Families of rows that turns and mirrors carry onto each other, the same ones carrying the whole set onto itself: the rest of each named row's family, in list order
5 families of 8 rows
batal: [-0.55  0.44  0.93 -1.82 -0.39  0.82  0.61  0.03 -0.68  0.88  1.34  1.84
  0.58  0.39 -0.90  1.58  0.39  0.90 -0.37 -0.67  0.34]
siz: [-1.56  1.27 -0.31  1.83 -2.22  1.18 -0.78 -1.05  0.03  0.67  1.90  0.10
  1.10  0.77 -0.54  0.19  1.04  1.30 -1.13  1.95  0.11]
kifuz: [-0.37  0.00  0.55 -0.29 -0.81  0.13 -0.10 -0.75 -1.34 -0.33 -0.28  0.15
 -1.33 -0.39 -0.03  0.56  1.17  1.09  0.62  3.57  1.15]
tun: [ 0.25  1.17  0.17 -0.74 -0.58  1.54 -0.48 -1.09 -1.96  1.04  0.13  0.52
 -1.49 -0.31 -0.65  2.67  1.28  0.50  0.99  2.16  0.79]
Zeg: [-0.63  1.13 -0.29 -0.34 -1.50  1.44 -0.28 -0.52 -1.66  1.20  0.40  2.23
  0.00  0.08 -0.95  2.30  0.73  1.55  0.76  0.46  1.67]
zur: [-1.88  1.12  1.94 -0.34 -0.74  1.04 -0.99  0.62 -0.19  0.66  1.51  0.06
 -0.28 -0.42 -1.37  1.29 -1.41 -0.05 -0.37  1.13 -1.05]
dile: [ 0.12  1.52  0.76  0.20 -2.85  0.32  0.00 -0.67 -1.30  0.44  1.24 -0.47
  1.21  1.08  0.26  1.22  1.29  2.04 -1.95  1.60 -0.29]
zaf: [-1.23  1.15  1.44 -1.02 -1.50  1.14  0.56  0.46 -0.59  1.00  1.10  1.55
 -0.08 -0.09  0.12  2.00 -0.38  0.17 -1.04 -0.60 -0.50]
diz: [-0.43  0.26  0.73  0.06 -0.72  0.78 -0.27 -1.51 -1.55 -1.00  0.60 -0.27
 -2.06 -1.01 -0.36  0.95  1.22  1.09 -0.04  2.55  0.01]
liku: [-0.07  0.38  0.38  0.17 -0.84 -1.81 -0.25  0.34 -0.87  1.79  0.97 -0.72
  0.02  1.30  0.62  2.68 -0.70  1.09 -0.92  2.24  0.01]
buge: [-0.05  1.93  1.56  0.06 -2.40  0.75 -0.30 -0.05 -1.46  0.95  0.65 -0.71
  1.61  1.57  1.07  0.92  0.16  1.07 -1.14  1.91  0.13]
kuvu: [ 0.54  0.25  0.01 -1.66 -1.25  1.72 -0.21 -1.12 -1.90  0.86  0.97  1.90
 -0.38  0.34 -0.23  2.43  0.71  1.78 -0.42  0.87  1.37]
vavot: [-0.46  0.05  1.58 -2.41 -0.04  1.49 -0.31 -0.42 -0.33  1.07  0.49  1.79
 -0.02  0.06  0.00  0.96 -0.10  0.88  0.07  0.33 -0.11]
Kunof: [-0.28 -0.31 -0.37  0.11  0.26  1.03  0.37 -1.57 -0.63 -0.73  0.62 -0.38
 -0.58 -0.80  0.64  1.36  1.19  1.11  0.74  2.43 -0.33]
Viru: [-1.38  1.14  1.71 -0.38 -0.78  1.59 -1.51  0.29 -0.17  1.43  0.64  0.68
  0.10  0.32 -1.81  0.34 -0.55  0.19  0.76  1.24 -0.91]
dib: [-1.86  0.59  0.61  0.62 -0.53  1.47 -1.36  0.37  0.05  0.68  2.21  0.53
  0.11  0.32 -1.67  0.75 -1.63  0.12  0.00  1.30 -0.80]
bef: [-1.10  1.59 -0.01  1.27 -1.66  2.13 -2.11 -0.45 -0.61  0.68  2.55  0.10
  0.86  0.58 -0.64  0.36 -0.41  1.40 -0.62  1.95  0.61]
Lagof: [-0.91  1.64  0.38  0.84 -2.31  2.43 -1.02 -0.63 -0.91 -0.54  2.11 -0.26
  1.27  0.38 -0.21  0.46  0.24  1.66 -0.81  2.21  0.03]
mafus: [-1.03 -0.08  0.28  0.24  0.81 -0.46  0.46 -0.85 -0.20 -1.21  1.46 -0.58
 -0.82  0.30  0.18  0.54  0.28  0.47  0.33  2.39 -0.28]
Puv: [-1.88  1.30  1.85 -1.07 -0.57  1.10 -0.30 -0.88 -0.55  0.02  0.76  0.89
  0.67  0.54 -1.49  1.15 -1.30 -0.35 -0.64  0.49 -0.24]
ruv: [-1.04  0.33 -0.12  0.40  0.91 -0.39  0.35 -1.56 -0.57 -0.13  1.48  0.90
 -1.74  0.15  0.64  0.41  0.89  0.55 -0.23  1.36 -0.73]
baper: [ 0.45 -0.50 -0.16 -1.09 -0.87  1.14 -0.46 -0.21 -1.74  1.77  0.36  2.19
 -1.41 -0.29 -0.18  1.37  0.80  1.25  0.15  1.93  1.04]
gipe: [-0.09  0.55  0.27 -1.21 -0.16  1.71 -0.06 -1.22 -1.67  1.64  1.14  2.08
 -0.39  0.67 -0.72  2.04 -0.01 -0.02 -0.56 -0.16  0.45]
dogen: [-1.26  0.36  0.61  0.19 -0.69  1.01 -1.04 -2.34 -1.42 -0.27 -0.37  0.57
 -1.51 -0.89 -0.70  1.84  0.08  1.47  0.61  2.19  0.29]
kene: [ 0.22  0.11 -0.05 -0.86 -1.16  1.20 -1.30 -1.15 -1.82  1.50  0.45  1.35
 -1.05 -0.02 -0.98  2.67  0.35  1.75  0.22  1.59  1.83]
Rasuv: [-2.30  1.59  1.30  0.38 -1.15  1.02 -1.79 -0.21  0.89  1.08  1.60  0.00
 -0.12  0.58 -0.34  1.25 -1.45 -0.05 -0.54  1.27  0.06]
binor: [-1.86  1.82  0.22  1.13 -2.17  1.22 -1.28  0.29 -0.89  0.50  1.51  0.83
  0.68  0.48 -1.77  0.57 -1.20  0.31 -0.61  2.15  0.21]
kolo: [-0.07  1.41  0.35 -0.57 -2.07 -1.40 -0.48  0.16  0.35  0.76  0.75 -0.42
 -0.02  1.46  1.24  1.83  0.14  1.35 -1.24  2.51 -0.22]
popip: [-0.25  0.26 -0.25  0.47 -0.99  1.32 -0.85 -1.12 -1.95 -0.18  0.83  0.31
 -2.00 -0.68 -0.99  1.55  0.81  1.19  0.54  3.22  0.70]
vume: [-0.65 -0.08 -0.67  0.71  1.16 -0.65  0.21 -0.39 -0.35 -0.22  2.26  0.05
 -0.53  0.65  0.82  0.38  0.27  0.72  0.19  1.72  0.51]
nake: [-0.19 -0.48 -1.28  0.82  0.05 -1.13 -0.33 -0.38  0.55  1.03  1.36 -0.01
 -0.74  0.95  0.57  1.15  0.33  0.90  0.04  2.25 -0.61]
luzo: [-0.49  1.45 -0.26  0.45 -3.04  1.03 -0.41  0.01 -0.94  0.10  1.76  0.71
  1.28  0.67  0.97  0.82 -0.21  1.71 -2.09  2.05  0.13]
Mur: [-0.72  0.92  0.52  1.22 -1.90  2.73 -1.26 -0.14 -1.38  1.35  1.49  0.44
  1.57  0.48 -0.38  0.10 -0.49  1.11 -0.50  1.45 -0.49]
zefol: [ 0.09 -0.25 -0.39  0.03 -0.06 -1.40  0.20 -0.08 -0.36  1.45  1.86  0.04
  0.16  1.99  0.96  1.98 -0.54  0.87 -1.04  1.50 -0.05]
vadi: [-0.55 -1.05 -0.04  0.79  0.17 -0.49  0.30 -1.01 -0.68 -0.18  1.02 -0.09
 -0.23  0.78  1.26 -0.28 -0.15  0.66 -0.65  2.56  0.43]
gosu: [-0.55  1.27 -0.35 -0.02  0.32 -1.45  0.00 -0.01 -0.68  1.81  1.40  0.38
 -0.38  1.11  1.51  2.42  0.21  0.90 -0.18  2.37  0.77]
soz: [ 0.00  0.55  0.43  0.89 -1.14 -1.37 -0.28  0.35 -0.99  1.93  1.01 -0.34
 -0.15  2.23  0.74  0.79 -0.32  0.12 -1.02  2.22  0.12]
kena: [ 0.48  1.72  0.59 -0.06 -2.97 -0.10 -0.47 -0.02 -1.42  1.28  1.02 -0.53
  0.38  1.60  0.23  2.35  0.72  1.62 -1.51  2.39  0.03]
mezi: [-0.80  0.83  1.71 -2.21 -0.57  0.26  0.09  0.22 -0.24  0.91  0.91  1.24
 -0.17  0.83 -1.25  2.10 -0.43  0.30 -0.29  0.03 -0.37]
fivi: [-0.64  1.00  0.45  0.50 -2.36 -0.15  0.48 -0.67 -1.30  1.09  0.55 -0.53
  0.97  0.09  0.99  2.49  0.81  1.82 -1.69  2.81 -0.32]

Which other rows belong to the same family as batal? zur, dile, diz, liku, bef, kene, vume
Which other rows belong to the same family as kolo? tun, Kunof, Puv, gipe, binor, nake, luzo
Which other rows belong to the same family as gosu? siz, Zeg, zaf, ruv, dogen, Rasuv, fivi

